Each path below is one point turned by a fixed rotation once a step. After each direction that follows a path, write how fast that rotation turns it, in degrees each step (0 if it stays still).
Each turn is a multiple of 5 degrees from 10 to 175, or 0.
Each row of a path follows its step; steps can be skipped.

step 2: 114 -662 163 -152 2 -166 -58 4 68 -60 -97 -102 -226 -143 123 333 222 303 401 -104 138 27 233 22 252 182 -10 -210 -313 262 -146 -148 -262 64 38 137 186 -185 -79 16 -217 90 10 232 299 -202 -31 -39 253 257 -95 114 254 -46 -9 -119 230 114 -46 -375 283 -275 189 148 -263 137 -554 -106 106 -126 -43 -110 -206 -70 298 -20 83 370 -131 191
step 3: -86 -645 130 136 28 -294 -99 -278 -215 40 40 -382 -195 160 -192 231 6 122 9 364 -28 151 415 118 -2 117 98 88 173 99 -9 519 -415 1 24 189 -46 -127 -218 -114 -112 3 -5 -25 -362 111 -302 388 -261 275 79 329 -294 72 136 61 -41 140 68 -19 -59 -171 438 94 -40 -86 -36 194 -9 -217 17 -193 -85 234 -22 216 61 265 124 97
step 14: -160 -89 327 121 154 -184 -69 -154 -37 -17 188 175 -249 -84 117 89 220 146 -378 162 -192 -236 -130 53 128 12 252 -102 115 -4 -280 224 41 -59 -319 276 175 -156 -227 18 136 -69 40 267 -73 -350 200 -191 67 239 84 -43 134 331 4 -256 -203 267 -170 51 -337 207 -212 169 19 281 -725 -36 389 308 124 -11 -149 429 -66 140 -162 -38 77 -202
step 20: 103 -560 -81 -101 293 -207 89 -542 87 66 -283 -38 -88 -306 53 141 323 -161 -90 130 -133 91 170 -123 32 -324 22 -109 167 264 191 -16 -50 -2 -206 -41 -27 27 -464 77 95 29 -26 77 40 -276 -238 -160 -78 196 196 20 -213 147 396 -450 49 316 -179 67 101 -166 -44 -360 -209 86 -302 -34 146 -336 -186 6 -55 205 172 -132 292 408 5 -14
step 21: 66 -304 -116 -172 97 10 10 -26 -396 -245 -220 -129 32 314 -102 382 98 -32 372 101 9 200 -122 -60 434 159 92 -204 99 302 -212 -146 -168 75 158 -17 218 -29 53 -168 492 39 224 -170 -368 -82 -28 92 -106 313 194 89 -519 155 297 37 43 578 222 81 32 -132 270 70 -159 122 162 19 457 -53 -152 77 -163 -33 -68 -70 9 21 288 86
step 24: -61 -310 25 454 -69 -54 -68 -95 5 -78 -147 -15 -143 145 243 114 512 393 -36 -234 12 -269 239 177 -45 -40 58 -308 -127 126 -104 51 -128 -37 -384 -213 467 188 -23 -107 -48 -169 240 -142 76 -453 -133 39 51 229 -146 26 180 -44 -139 78 536 490 239 22 194 -72 259 61 188 -334 -139 -101 175 153 124 75 -285 254 214 75 -103 -67 -174 112
step 25: 27 -236 83 -187 -285 18 -133 -205 -260 375 -181 -30 -346 153 -51 135 19 21 -220 -110 -122 320 54 234 -59 -70 -37 -93 -239 122 5 78 -196 -370 -250 35 116 -53 -163 322 -66 -137 -188 -343 3 -237 -459 210 8 498 68 254 -278 95 -149 131 -120 80 -210 -336 238 171 496 86 -144 -237 -396 115 174 -28 -264 88 -25 -99 26 35 272 145 -285 -94
step 34: 97 -295 35 160 47 74 -212 23 -132 -90 42 -145 -269 328 -193 143 253 153 123 -68 218 253 498 -145 247 51 -150 -79 -165 30 -10 253 -107 217 37 110 27 -243 -263 188 -40 -150 -365 -124 82 -7 -103 95 177 560 -214 208 37 -60 -185 97 -2 402 -53 -135 106 -335 528 100 -13 -97 -12 233 -33 -426 -332 79 -24 -342 166 -91 260 125 223 249
Directions:
-38 66 -38 12 -1 0 39 37 43 26 31 15 -6 35 96 72 30 40 38 -14 -125 72 52 87 -38 -45 -7 -20 -25 28 5 -23 -6 4 -77 24 -34 34 -28 19 -53 -47 59 44 28 48 -18 3 11 5 -37 66 52 16 -32 46 36 -128 -34 -56 -41 -72 53 7 -34 -13 35 85 62 10 -48 75 -55 -62 29 54 3 -12 -22 62
45
-12 -2 30 5 -24 -34 -64 53 68 11 -13 -29 -29 1 -14 -23 -60 120 50 64 3 -94 -61 18 -62 -25 51 -3 36 85 6 67 -29 5 -62 81 -49 -18 -33 -2 -40 34 13 -98 161 19 2 -28 -8 -4 34 4 -37 -45 -27 6 -26 91 -36 -54 18 -25 -14 2 14 -45 -8 -44 -6 13 -49 47 41 36 26 7 -82 24 -49 61
65
-77 -13 -25 -38 -35 120 8 97 -103 1 24 -7 24 28 -58 -32 1 -20 41 33 -32 -38 50 17 -53 22 22 2 53 -17 -106 -27 9 100 1 -9 1 41 -21 6 -15 22 -38 -94 -14 18 -29 71 -45 -21 -33 -82 -38 57 120 17 -40 -37 2 -44 -27 -14 -41 15 60 77 -70 69 1 -42 22 16 21 -6 17 80 -26 -2 -28 16
80
103 0 36 -13 11 109 0 -18 58 1 8 -30 61 -41 -1 40 40 -44 -63 61 27 -5 -6 -14 94 -53 36 -17 -55 47 -60 -28 1 17 34 2 -34 19 -38 75 13 86 -29 -26 11 -19 50 -31 -32 -27 -35 10 44 51 -8 -42 -83 8 -20 -118 58 -1 -26 -74 -67 -41 37 -22 -44 -66 39 106 -46 -87 25 -6 50 2 -20 25
135
-92 -35 -55 10 -39 43 2 2 32 -75 -36 36 82 5 39 1 32 -6 -10 -23 -3 -11 -78 -32 16 -8 -1 61 -41 16 -14 -28 -13 11 92 67 31 71 -9 -25 -2 -72 60 -1 2 -54 -116 38 -42 -17 60 -23 36 -24 54 41 -33 41 81 2 24 14 42 -11 -43 -79 110 -23 57 35 84 -31 -8 -20 -10 -3 -83 -64 -74 65
125
-1 -52 3 -42 11 -7 33 44 72 -60 -10 124 38 -3 -35 -66 -24 -74 0 3 44 -25 16 3 28 54 2 -4 -20 -36 4 -10 56 -61 -107 -85 32 -26 -97 9 -36 58 -34 44 54 -25 -32 -12 -5 25 69 44 -3 71 50 66 -3 -16 -31 -63 -46 -21 5 28 21 -66 -15 -50 -33 41 -75 -33 -101 9 16 52 -38 -93 -12 -66
140
